[[120 122 132]
 [143 144  99]
 [122 129 146]]
=>
[[120 122 132]
 [122 129 146]
 [143 144  99]]

[[135 125 137 133 139 127 126 129 131 135]
 [116 132 132 127 121 134 125 130 127 128]
 [136 126 129 125 127 128 132 128 132 144]
 [132 128 128 120 132 128 133 119 132 118]
 [142 127 130 127 123 128 129 138 117 120]
 [116 133 132 127 121 134 124 131 127 128]
 [131 137 121 135 122 119 119 127 134 126]
 [141 124 130 126 133 126 137 132 135 154]]
=>
[[141 124 130 126 133 126 137 132 135 154]
 [135 125 137 133 139 127 126 129 131 135]
 [136 126 129 125 127 128 132 128 132 144]
 [142 127 130 127 123 128 129 138 117 120]
 [132 128 128 120 132 128 133 119 132 118]
 [116 132 132 127 121 134 125 130 127 128]
 [116 133 132 127 121 134 124 131 127 128]
 [131 137 121 135 122 119 119 127 134 126]]

[[125 135 146 101 108]
 [118 125 121 130 134]
 [151 129 131 132 118]
 [136 140 143 114 117]
 [139 139 137 123 124]
 [117 126 115 128 134]
 [152 144 141 127 124]
 [123 132 142 105 111]]
=>
[[118 125 121 130 134]
 [117 126 115 128 134]
 [151 129 131 132 118]
 [123 132 142 105 111]
 [125 135 146 101 108]
 [139 139 137 123 124]
 [136 140 143 114 117]
 [152 144 141 127 124]]

[[140 132 114 130 131]
 [118 133 119 127 157]
 [131 131 135 137 126]
 [123 135 135 126 149]]
=>
[[131 131 135 137 126]
 [140 132 114 130 131]
 [118 133 119 127 157]
 [123 135 135 126 149]]

[[154 113 112 116]
 [148 122 114 125]
 [142 127 120 128]
 [127 133 129 131]
 [119 131 136 128]
 [149 119 114 121]
 [137 136 122 136]
 [122 130 130 129]]
=>
[[154 113 112 116]
 [149 119 114 121]
 [148 122 114 125]
 [142 127 120 128]
 [122 130 130 129]
 [119 131 136 128]
 [127 133 129 131]
 [137 136 122 136]]

[[131 108]
 [120 151]
 [152 141]
 [106 120]
 [110 113]
 [137 102]
 [104 115]
 [114 150]]
=>
[[137 102]
 [131 108]
 [110 113]
 [104 115]
 [106 120]
 [152 141]
 [114 150]
 [120 151]]
---
[[127 128 130 129 127 129 128 125 130 127 128 130 127 127 128 130]
 [126 129 130 128 119 123 125 129 132 128 135 130 129 121 120 126]
 [129 128 141 127 118 126 117 125 135 127 131 137 125 117 116 132]
 [125 129 134 128 107 116 120 132 137 130 145 134 132 112 108 123]]
=>
[[125 129 126 127]
 [129 128 129 128]
 [134 141 130 130]
 [128 127 128 129]
 [107 118 119 127]
 [116 126 123 129]
 [120 117 125 128]
 [132 125 129 125]
 [137 135 132 130]
 [130 127 128 127]
 [145 131 135 128]
 [134 137 130 130]
 [132 125 129 127]
 [112 117 121 127]
 [108 116 120 128]
 [123 132 126 130]]

[[145 144 110 127 130 128 144 135 128 107 131 111]
 [145 143 110 128 130 127 143 136 128 107 129 110]]
=>
[[145 145]
 [143 144]
 [110 110]
 [128 127]
 [130 130]
 [127 128]
 [143 144]
 [136 135]
 [128 128]
 [107 107]
 [129 131]
 [110 111]]

[[133 147 152 133 130 132 125 120 106 146]
 [138 127 119 100 118 120 113 132 122 149]
 [133 146 153 133 131 132 125 120 107 146]
 [133 146 137 147 119 124 122 125 101 141]
 [135 137 149 104 134 132 121 121 119 151]
 [133 145 133 148 116 122 121 126 101 141]
 [133 147 152 134 130 131 125 120 106 145]]
=>
[[133 133 135 133 133 138 133]
 [147 145 137 146 146 127 147]
 [152 133 149 137 153 119 152]
 [134 148 104 147 133 100 133]
 [130 116 134 119 131 118 130]
 [131 122 132 124 132 120 132]
 [125 121 121 122 125 113 125]
 [120 126 121 125 120 132 120]
 [106 101 119 101 107 122 106]
 [145 141 151 141 146 149 146]]

[[140 119 128]
 [151 139 144]
 [143 136 135]
 [138 127 120]
 [122 129 141]
 [146 137 114]
 [127 128 138]
 [138 127 127]
 [135 146 115]]
=>
[[135 138 127 146 122 138 143 151 140]
 [146 127 128 137 129 127 136 139 119]
 [115 127 138 114 141 120 135 144 128]]

[[130 120 140 119 132 125 133 139]
 [130 117 140 131 139 125 133 139]
 [124 132 140 125 140 125 145 139]
 [136 108 140 133 132 122 134 157]
 [135 125 126 124 132 125 131 123]
 [121 117 139 124 126 114 124 137]
 [130 129 147 114 132 125 133 139]
 [139 120 132 124 126 128 123 127]
 [130 120 151 123 132 120 133 137]]
=>
[[130 139 130 121 135 136 124 130 130]
 [120 120 129 117 125 108 132 117 120]
 [151 132 147 139 126 140 140 140 140]
 [123 124 114 124 124 133 125 131 119]
 [132 126 132 126 132 132 140 139 132]
 [120 128 125 114 125 122 125 125 125]
 [133 123 133 124 131 134 145 133 133]
 [137 127 139 137 123 157 139 139 139]]

[[121 131 127]
 [122 139 134]
 [142 132 115]
 [157 116 107]
 [131 135 125]]
=>
[[131 157 142 122 121]
 [135 116 132 139 131]
 [125 107 115 134 127]]
---
[[150 115 124 143 148]
 [141 125 123 133 125]]
=>
[[150 115]
 [141 125]]

[[139 133 100 114 121]
 [141 136 101 117 124]]
=>
[[139 133]
 [141 136]]

[[119 103 150]
 [119 124 142]
 [107 104 152]
 [121 127 119]
 [124 129 129]]
=>
[[119 103]
 [119 124]]

[[117 108 118 126]
 [137 125 118 110]
 [124 110 118 119]
 [124 107 117 120]
 [124 140 144 141]]
=>
[[117 108]
 [137 125]]

[[152 134 134]
 [149 141 135]
 [116 116 123]
 [121 147 113]]
=>
[[152 134]
 [149 141]]

[[129 121 126 135 129]
 [129 119 125 131 124]
 [123 114 126 123 124]
 [133 134 132 150 130]
 [130 129 133 141 128]]
=>
[[129 121]
 [129 119]]

[[153 129 143 118]
 [122 131 122 134]
 [143 127 122 126]
 [135 129 127 132]
 [128 120 148 136]]
=>
[[153 129]
 [122 131]]

[[127 151 146]
 [112 120 117]]
=>
[[127 151]
 [112 120]]

[[133 125 113 125 123]
 [122 135 153 130 124]
 [123 127 122 124 136]
 [122 131 136 124 122]
 [128 130 140 135 123]]
=>
[[133 125]
 [122 135]]
